Each row has a name. Each question is about the rows just above it.

Columns, left to right: K P H S D
42.7,-48.6,-57.5,-77.3,-1.6 = tolal
-77.7,-25.0,-80.0,68.8,-8.4 = pumen
73.1,-23.7,-21.0,-57.7,85.4 = lol
-20.2,-47.1,-63.2,-28.5,46.9 = tufi
-23.7,-47.1 is in which column, read top down? -> P
Which column holds this, read top down? -80.0,-21.0 -> H
Which column holds this, read top down? -8.4,85.4 -> D
68.8,-57.7,-28.5 is in which column, read top down? -> S

Columns, left to right: C T R U Q N L V J
12.1,-8.1,-0.2,-11.7,-0.2,-7.5,-20.9,2.9,-27.0 -> kemin
-5.5,12.0,7.4,10.2,22.0,1.9,8.2,-9.6,13.3 -> tazed
1.4,12.0,-3.3,-8.9,-5.1,-7.2,-3.5,-9.1,-11.4 -> goro
0.2,0.7,-6.9,0.9,5.1,2.2,5.4,0.2,-6.5 -> mezi
-0.7,3.2,-6.2,1.1,6.4,2.2,1.1,3.6,-4.2 -> lol
1.4,-8.6,-3.3,-8.9,-5.1,-7.2,-3.5,-9.1,-11.4 -> Mos
-2.0,3.7,5.7,3.3,-8.4,5.0,-2.7,-0.2,-5.8 -> tolal
Which column holds 1.4,0.2 top down? -> C
-7.5,1.9,-7.2,2.2,2.2 is in which column, read top down? -> N
Which column holds this, read top down? 0.2,-0.7,1.4 -> C
Which column holds this, read top down? -9.6,-9.1 -> V

Columns, left to right: X A B M
32.2,11.0,14.8,-32.5 = nol
10.3,40.8,11.0,-1.3 = tazed
17.6,1.3,-30.1,15.0 = tufi
2.6,41.1,-51.8,65.3 = goro
16.5,70.6,-8.8,3.5 = tolal
5.6,10.7,3.3,-15.6 = pumen
5.4,-41.1,24.2,10.3 = mezi
Which column holds this, read top down? -1.3,15.0,65.3,3.5,-15.6,10.3 -> M
Which column holds 11.0,-30.1,-51.8,-8.8 top down? -> B
2.6,16.5 is in which column, read top down? -> X
Which column holds 2.6,16.5,5.6 top down? -> X
Which column holds -32.5,-1.3,15.0 top down? -> M
Which column holds 15.0,65.3 top down? -> M
Which column holds this, read top down? 3.5,-15.6,10.3 -> M

Columns, left to right: bofo bek netup Navi munep famum sumu pav
-31.4,-6.2,-60.9,15.3,16.1,6.6,-11.4,-34.5 : Mos
-37.4,6.3,-48.2,34.8,0.0,23.2,-24.6,-25.1 : kemin
-31.4,-6.2,-60.9,15.3,16.1,0.2,-13.2,-37.7 : tolal
Which column holds -37.4,-31.4 top down? -> bofo
-24.6,-13.2 is in which column, read top down? -> sumu

Columns, left to right: E G Y Z W F
-15.7,-35.1,6.1,81.3,-70.9,-52.2 -> kemin
-36.9,8.8,58.3,-8.8,-38.6,-9.5 -> Mos
-15.7,-35.1,6.1,36.1,-70.9,-52.2 -> mezi
Which column holds this, read top down? 81.3,-8.8 -> Z
-15.7,-36.9 is in which column, read top down? -> E
Which column holds -9.5,-52.2 top down? -> F

Columns, left to right: bapu pomi kulid veba Suz
-13.7,-23.7,-27.4,17.1,-9.5  mezi
-13.7,31.3,-27.4,17.1,-9.5  kemin
14.4,-5.2,19.9,68.5,-27.4  zetab
-10.7,-27.3,-24.0,-15.9,26.7  tolal
-10.7,-27.3,-24.0,-15.9,62.7  tufi
Which column holds 17.1,17.1,68.5,-15.9 top down? -> veba
-9.5,-9.5,-27.4,26.7 is in which column, read top down? -> Suz
17.1,17.1,68.5 is in which column, read top down? -> veba
Which column holds this, read top down? 26.7,62.7 -> Suz
-13.7,-13.7 is in which column, read top down? -> bapu
Which column holds this, read top down? 17.1,68.5,-15.9,-15.9 -> veba

Columns, left to right: Givo bebam zeg daf Favu Zik subud
-10.9,6.9,-15.1,35.5,-6.1,0.4,-33.3 -> pumen
55.3,-36.6,46.2,-36.7,23.0,-42.2,-15.7 -> Pomub
-18.6,9.1,-12.7,18.0,-2.8,9.5,69.8 -> tufi
-64.5,40.5,-51.7,6.3,-25.8,37.5,-30.5 -> zetab
9.5,37.5 is in which column, read top down? -> Zik
Which column holds this, read top down? 18.0,6.3 -> daf

Columns, left to right: lafev Getod getol vimu pivel nos ratak zusem kuf
-2.4,-51.9,13.7,-6.4,-27.7,24.6,-5.2,-28.4,-14.9 : Pomub
4.6,-62.6,-9.5,-31.5,-22.1,19.1,14.6,-29.1,-6.7 : nol
-32.0,20.1,16.2,10.4,-19.7,-3.8,8.7,-5.6,-10.4 : lol
7.8,-7.5,73.9,26.6,-8.6,11.6,-27.1,-6.5,-26.8 : kemin
29.2,17.3,-41.2,1.6,21.3,-16.0,15.6,25.4,11.9 : zetab
-4.1,-57.0,-15.5,-34.8,-31.9,15.0,19.3,-37.6,-4.7 : tolal
-3.8,-49.0,16.2,-1.2,-25.6,29.0,-9.5,-31.2,-16.6 : pumen
24.6,19.1,-3.8,11.6,-16.0 is in which column, read top down? -> nos
Which column holds -27.7,-22.1,-19.7,-8.6,21.3,-31.9 top down? -> pivel

Columns, left to right: fulev gusub vit tomeg
71.9,45.2,24.8,47.5 -> mezi
47.8,66.5,70.9,-18.5 -> zetab
-10.9,5.5,-56.5,17.6 -> Pomub
-6.7,56.1,62.2,17.4 -> tolal
-5.3,-36.6,55.7,17.9 -> tufi
-13.5,-21.0,-57.8,15.1 -> pumen
-1.6,-16.7,-15.0,-53.4 -> kemin
-61.2,-48.3,-72.3,10.2 -> Mos
12.9,21.5,-61.0,72.8 -> lol
-8.8,-9.7,67.4,63.9 -> nol
59.8,-42.4,-3.2,-46.5 -> tazed
30.3,5.5,-56.5,17.6 -> goro
Which column holds this, read top down? 17.4,17.9,15.1,-53.4,10.2,72.8,63.9,-46.5,17.6 -> tomeg
Which column holds this, read top down? -57.8,-15.0,-72.3,-61.0,67.4,-3.2 -> vit
Which column holds this, read top down? 70.9,-56.5,62.2,55.7,-57.8,-15.0,-72.3,-61.0,67.4,-3.2 -> vit

Columns, left to right: vaz fami ras Domo zefi fas zubu vos
-33.9,-20.8,35.1,10.6,-13.0,-12.5,17.1,-5.7 = zetab
41.4,69.8,-26.7,23.3,74.4,62.9,7.6,-6.2 = Mos
23.5,6.3,-57.6,3.6,3.0,22.1,-23.8,-31.3 = lol
23.2,26.5,-64.3,11.7,30.1,30.3,-16.1,-41.9 = goro
-30.9,-13.0,-37.7,-10.4,-2.8,-41.5,-13.5,-30.5 = Pomub
-41.6,-67.3,35.0,-20.8,-83.3,-65.9,13.2,-3.0 = mezi
-12.1,-5.0,32.5,2.8,-9.1,-11.8,30.0,-6.0 = nol
Which column holds this, read top down? -37.7,35.0,32.5 -> ras
Which column holds this, read top down? 17.1,7.6,-23.8 -> zubu
Which column holds -30.5,-3.0 top down? -> vos
Which column holds 41.4,23.5,23.2,-30.9 top down? -> vaz
Which column holds this, read top down? 23.2,-30.9,-41.6,-12.1 -> vaz

